Families of rows that turns and mirrors carry onto each other, the same ones carrying the whole set onto itself: the rest of each named row's family, in list order
5 families of 6 rows
J_705: [  2   2  -1  13   9   9   3   9 -12  22  -3  -2  -4  37  29  -7 -17  -6
 -16 -15  11  22  -9]
J_117: [ 26   0  -3  14  -3 -15  -8  10 -18  18   4   3  -9  35  25  14 -16   5
 -20   5  -3  12   7]
J_795: [ 10  -5  -2 -13 -23 -10  -9 -10 -13   8 -20   1   4  22  20  -2  -7  25
  20  12  21  12   2]
J_132: [  4   8  17 -11  -4 -13  -8  12  18  -2  15  -2  -4   5   9   3   0 -10
   9  -7  -6  16   6]
J_456: [ 27  -5  -1  21   4  -3  -8   6  -8  28  -8 -12  -7  22   7  23 -10  12
 -16  10   2  24  12]
J_805: [ -1   4  -6  -5  16  -6 -17   2   4   8   2   9   3  13  22   1   7  18
  34   2  12  20   4]
J_163: [ 17  -5  -3  -7  -7 -12 -13  -3 -12  24 -24   5  11  24  15  -2   1  26
  21   6   9   5  20]
J_626: [ -4   0  21 -13 -15   5   1   4 -10  17   0   2   4  22  10  -8 -15  -8
 -11 -29  -3  17   5]
J_250: [  1   7  23  -9 -10   4   8   7   7  15 -10 -11   2  15   6 -14  -8 -16
  -7 -20  -1  15   3]
J_10: [  3 -13  -6  -1   8  -1 -21   4  11  16   3 -11  -3  19  11   8   1  23
  31  -4  18  22  10]
J_726: [  0   4  13 -11  -4 -10 -15   9   1  -2  27  10  -5  12  16  10  -6  -2
   3 -15  -8  21   5]
J_867: [  8  10  -3  12   2   7   6  -3 -16  11 -15  -2  -7  21  27   4 -13   2
 -13  13  19  31 -20]
J_111: [  5  -2  -4  -7   3 -15 -15  13  16   4   6  -7  -5  22  23  -7   2   7
  32  -1  14   9   5]
J_39: [ 31   8  -2  14   4 -13  -5   2 -18  23 -16   7   1  20  15  16  -5  13
 -12  19  -4  15  12]
J_418: [  1  14  18 -12   3  -5 -11   1   1   4   8  13   5  -5   5  11   4   2
   9  -4 -11  26   8]
J_980: [  3  -2  14  -5   3  -1 -17   5  12   7  16  -6  -4   1  -2  19   1   8
  11  -9  -1  30  10]
J_676: [ 17 -14  -2  -7 -20 -17 -14   4 -16  20  -7   2   2  39  21  -1 -12  19
   8  -5   6   0  19]
J_943: [  0  11  19 -16 -17  -4  -5  -6  -4  -7   5   8  -2  -3  10  11  -6   2
   1   3   0  29  -7]
J_392: [ 21 -17  -1   1 -11  -7 -15   0  -5  29 -16 -14   1  27   4  10  -6  26
  11   2  11  11  23]
J_203: [ 26   4   0   4 -18 -14  -4  -5 -21   9 -15   3  -5  18  19  16 -11  15
 -10  25   7  17   0]
J_288: [ -3  -8  -8  -7   3  -9 -20   9   1   6  14   4  -3  32  30  -4  -6  14
  27 -11  15  13   3]
J_724: [ -1  -3  23  -7  -6  15  -1   0   3  23  -8 -13   4   7  -7   3  -8   0
  -4 -22   2  29  10]
J_490: [ -3   3  -3 -11  -3  -6 -13  -3   0  -6   4   5  -5  10  26   5  -2  15
  26  10  20  26 -12]
J_912: [  6  -3   3  17  15  18   1   5  -1  30 -12 -17  -4  22   9   4 -11   1
 -11 -10  14  33  -3]
J_526: [ 24  -9  -2  -4 -16 -21 -10   7   1  18 -16 -10   0  33  17  -6  -5  13
  15   6   9  -3  19]
J_637: [  7  14  -1  16  22  11   6   4 -12  26 -18   2   2  21  22  -2  -7   0
 -11   1   9  28  -7]
J_990: [ -3  11  21 -10   0  13   6  -3  -9  23 -20   4  12   8   5 -10  -5  -3
  -4 -18  -1  23   4]
J_802: [ 11   8   2  15  10   5   9  13   3  21 -13 -14  -6  29  21 -10 -12 -14
 -14  -4  11  18  -8]
J_855: [ -4   8  17 -11 -17  12   9  -9 -13  11 -20  -2   4  11  13  -7 -14  -1
  -7  -7  13  27 -12]
J_873: [ 33   3  -2  16  -3 -18  -1  13  -3  19  -9  -9  -8  29  19   7 -10  -1
 -15  15  -1   7   9]

Same family as J_990: J_805, J_163, J_39, J_418, J_637
Same family as J_10: J_456, J_980, J_392, J_724, J_912
Same family as J_111: J_132, J_250, J_526, J_802, J_873
Same family as J_726: J_705, J_117, J_626, J_676, J_288

Families of rows that turns and mirrors carry onto each other, the same ones carrying the whole set onto itself: the rest of each named row's family, in list order
7 families of 4 rows
J_465: [-12   5 -24   2  -1   5   2   3  17  -8  -9]
J_346: [ -4  14 -11  -9   3   4   0  -4  19 -13  -4]
J_624: [-14  -6 -14  15   1   5  10  -3  15   1  -8]
J_797: [  7  24  -5  13 -29  23   6  -4 -13 -15  16]
J_463: [ 21  13   4  23 -14  18   5  -7  -9   8  16]
J_576: [ 11   4   6  28 -15   8   7 -14 -16  -4  11]
J_719: [ -8  11 -29   9   1  -4   1   8   5 -10   1]
J_574: [ 15  18 -13   1 -16  10  -9  -9 -11 -22  17]
J_713: [  6  20  -6  18 -19  18  13 -21 -12  -7  26]
J_599: [-14 -13  -5  16  -7   3   7  -2  14  -8   4]
J_536: [ 11  20 -13  -3 -16  27  -6  -5  -2 -19  16]
J_900: [  8   9  -9  32 -21  23   9  -9 -15   3  13]
J_319: [ 12  11   9  12 -19  32   9 -21   0   0   8]
J_537: [ 17  28  -5   7 -20  23   0 -10 -11 -11  18]
J_786: [ 15  17   4  20 -18  23   9 -15 -12  -1  18]
J_329: [  7  17   6  32  -9  15  12 -14  -8   7  10]
J_174: [ 21  24  -3   2 -17  17  -7  -6  -1  -6  19]
J_242: [ -3   3 -14   3   0   9  -3   8  16  -3 -16]
J_847: [-18   9 -25  -1  -5  10   6  -5  13 -17  -5]
J_452: [ 18  35 -14   6 -12  24   3 -12 -10  -2   5]
J_678: [  4  28 -11   4 -27  15  -6 -17   2 -15  19]
J_562: [-11   4  -6  22  -3  18  18  -5  15  11  -8]
J_982: [-8  1 -7 26 -2  0 17 -9  5  9 -8]
J_335: [ -7  18 -27  -5  -4  20   4   1  20  -6  -2]
J_93: [ -1  -5  -9  18   7  13  16   4   3   5 -10]
J_312: [ -3   5 -26 -10 -10  13  -2   1  12 -17  -1]
J_162: [-18  -2 -16  21  -2  10  17  -6   5  -3 -10]
J_998: [ -2  -1 -15   9   9   4   4  -9  17   5  -6]

Same family as J_174: J_463, J_847, J_162
Same family as J_536: J_329, J_982, J_312
Same family as J_713: J_797, J_242, J_998
Same family as J_465: J_624, J_537, J_786

